The rows of R fall into 3 groups, and each row is roughly a mix of its group's hidden directions; one row fits no group.
R:
[[ 31 -13  15 -19 -46  23 -38 -27  16  32]
 [  8 -35  32  13  -5  36  52  -4  34  -5]
 [  6 -14  11 -16 -31  30 -60 -20  -4  35]
 [ 25 -48   1   8   3  25  40  26  32 -27]
 [ 26 -57 -15  -7  10  31  14  25  31 -27]
 [-19  40   3  -9  55 -24 -14  32  -9  27]
 [-12  26  17 -17  23  25  -6  31 -51  41]
 [-11 -40  19 -32 -34  46  12 -29  15 -10]
 [  3  -8  11 -24 -28  19 -59 -25 -14  39]
 [ -9   6 -11  23  28 -21  60  22  10 -39]
 [-12  19  10 -11  33  12 -48  49   4  33]
 [-23  50   2 -14  -2 -15 -37 -16 -39  34]
 [ -3  15 -11  24  31 -22  58  24  15 -34]
 [ -8   3  18 -22   6  42 -52  38   9  29]
 [  9  12  11 -19 -29  54 -50  24   5  14]
 [-31   6  13  18   8  34 -60  13 -21  27]
 [-15  28   1   2  54 -27 -24  40  -9  28]
 [ 38  14 -30  47 -28 -33   8 -10 -16 -26]
 [-11  17   5 -37 -36  12 -26 -55   7  25]
 [-26 -16  24 -30  14  37 -39  35  15  27]
 [ 16 -20  10   6 -38  -7  36 -20  50 -35]
 [ 40  15 -16  16 -60  22   6 -23  -1 -25]
 [ 23 -50   6 -17   7  45  20  37  16 -19]
 [ 33 -17 -23  38 -44 -11  23 -26   1 -33]
 [ 53  31   0 -43 -17 -15 -20 -15  12  27]
 [  8 -20  34  31  -5  -9  49  26  19 -40]
 [-11  40 -19  34  42 -28  -8  22 -37  -4]
 [-46 -28  14  27  -2  14  34  26 -18 -39]
 [ 20 -35 -26 -49 -10  46 -19  -7  19   6]
 [ 36 -10  14 -24 -47  24 -40 -17  15  27]
 [ 13  -7 -18  15  11 -23  64   2  29 -35]
 [ -3  37  -4  11  36 -30 -34  45 -18  21]
 [  1   0  11 -25 -21  19 -64 -16 -20  37]
 [-19  34 -20 -18   4  -7 -48 -32 -27  37]
 [ 20 -18  -2 -59 -41 -17  -5 -33 -19   5]
 [ 14 -25 -18  32 -19 -39  37 -33 -10 -32]
 [-45  -9  27 -41  49   7   5   7   8  25]
 [-24  51   2  12 -10 -40 -21 -37 -19  20]
 [ 40  10   9 -37 -32   9 -43 -17   7  35]
 [ -5 -67   4   8 -43  14  12 -13  15 -24]
 [-13  40 -15  23  13 -56 -26  11 -32  -6]
 [ 19 -23 -29 -53 -23 -22 -13 -42 -10   7]
 [-17  31  -2  41  40 -30   1  26 -39  13]
 [-41 -29  19 -19  57  -6  -6  19  11  26]
 [-39 -58  26 -31  15  20  11 -14  15   7]
 [-44  -5   6  41  22  36 -37  25 -14   6]
 [-16  29  26  46  20 -36  23  29 -27  -6]
 [  9 -25 -21  45   6  28 -25 -22  48  20]
 [ 12  18 -14  20  29 -23  56  23  24 -32]
 [ 22 -31  16   6 -24  11  49   9  42 -33]
 [ 17 -38 -12  22 -36 -12  33 -42  -1 -33]
 [ 21 -36  25  -5 -24  19  40  16  35 -37]
 [ 24 -43   4   8 -12  17  43  10  43 -31]
 [-21  31  16 -28  32  16 -35  41   2  33]
 [-23  34 -15 -14   2 -16 -52 -35 -25  29]
 [  9  21 -14  31  28 -28 -40  51  -6  17]
 [-28 -15 -25  43  38 -15  42  -4  12 -24]
 [ 22 -25  20  10 -19  17  59  18  34 -22]
 [-16  12 -29 -20  21  -2 -63 -15 -29  24]
 [ 33  -1  25 -40 -51  15 -30 -13   0  23]
 [-30   7  11 -19  69 -18  -4  15   0  30]
 [ 16 -34 -30 -29  30  46 -16  32 -10  15]
 [ 35 -16 -19  31 -55   3  12 -26   1 -32]
 [-33   7  14  17  12  31 -59  13 -24  28]
 [ 15 -11 -19  12   7 -24  64  -2  30 -35]
 [ 22 -50   1  15   4  18  37  20  37 -33]
 [ 48  18 -28  39 -46  -4  -4  -9  -6 -22]
 [ 45  -3 -14 -34 -22 -30  43 -18  24 -16]
 [-25  59  11   9 -10 -34 -11 -23 -29  26]
 [-50 -47  -6  42   7  16  -8 -29  -4   5]
 [  3  41  26  21  15  24  -5  63   2 -10]
 [-34  17   6  28  34  -4  35  42 -16 -32]
 [ -4  35   8 -35 -21  27  50 -35  11 -12]
 [-32 -51  13   2  41 -16 -26  31   5  19]
 [-12  37  22 -55  14  38   9 -25  -3  19]
 [  8   3 -12 -16 -49 -28 -13 -41  36 -29]]
One row of each group comes first, with its name. Which group is each row after those in?
[ 46  20 -12 -38 -13  -8 -40 -21  12  34] -> E
[ 14 -32  -5   7 -52  15  31 -38   8 -32] -> Y
[ 14 -25  -2 -46 -39  33 -10 -32  33  -4] -> L

[ -7 -44  14 -20 -40  43  17 -29  19 -15] -> Y
[-43   4   7  30  26  30 -48  18 -22  17] -> E
[-13  25  20 -44  -1 -24  14  27 -52 -18] -> E
[ 46  50 -18  -7  29 -24  16  20  27  -1] -> E
[ 45  39  -5 -21   8 -24  37  30  16 -24] -> E
[ 18  32   1 -22 -49  28  27 -39  -7 -20] -> Y
[ 19 -29   6  33   6   4  56  28  28 -25] -> L
[ 23  75  -9 -15 -11  19  21 -18  -1  -1] -> Y
[-22   3  -4  10  61 -52  19   9  -5  11] -> Y
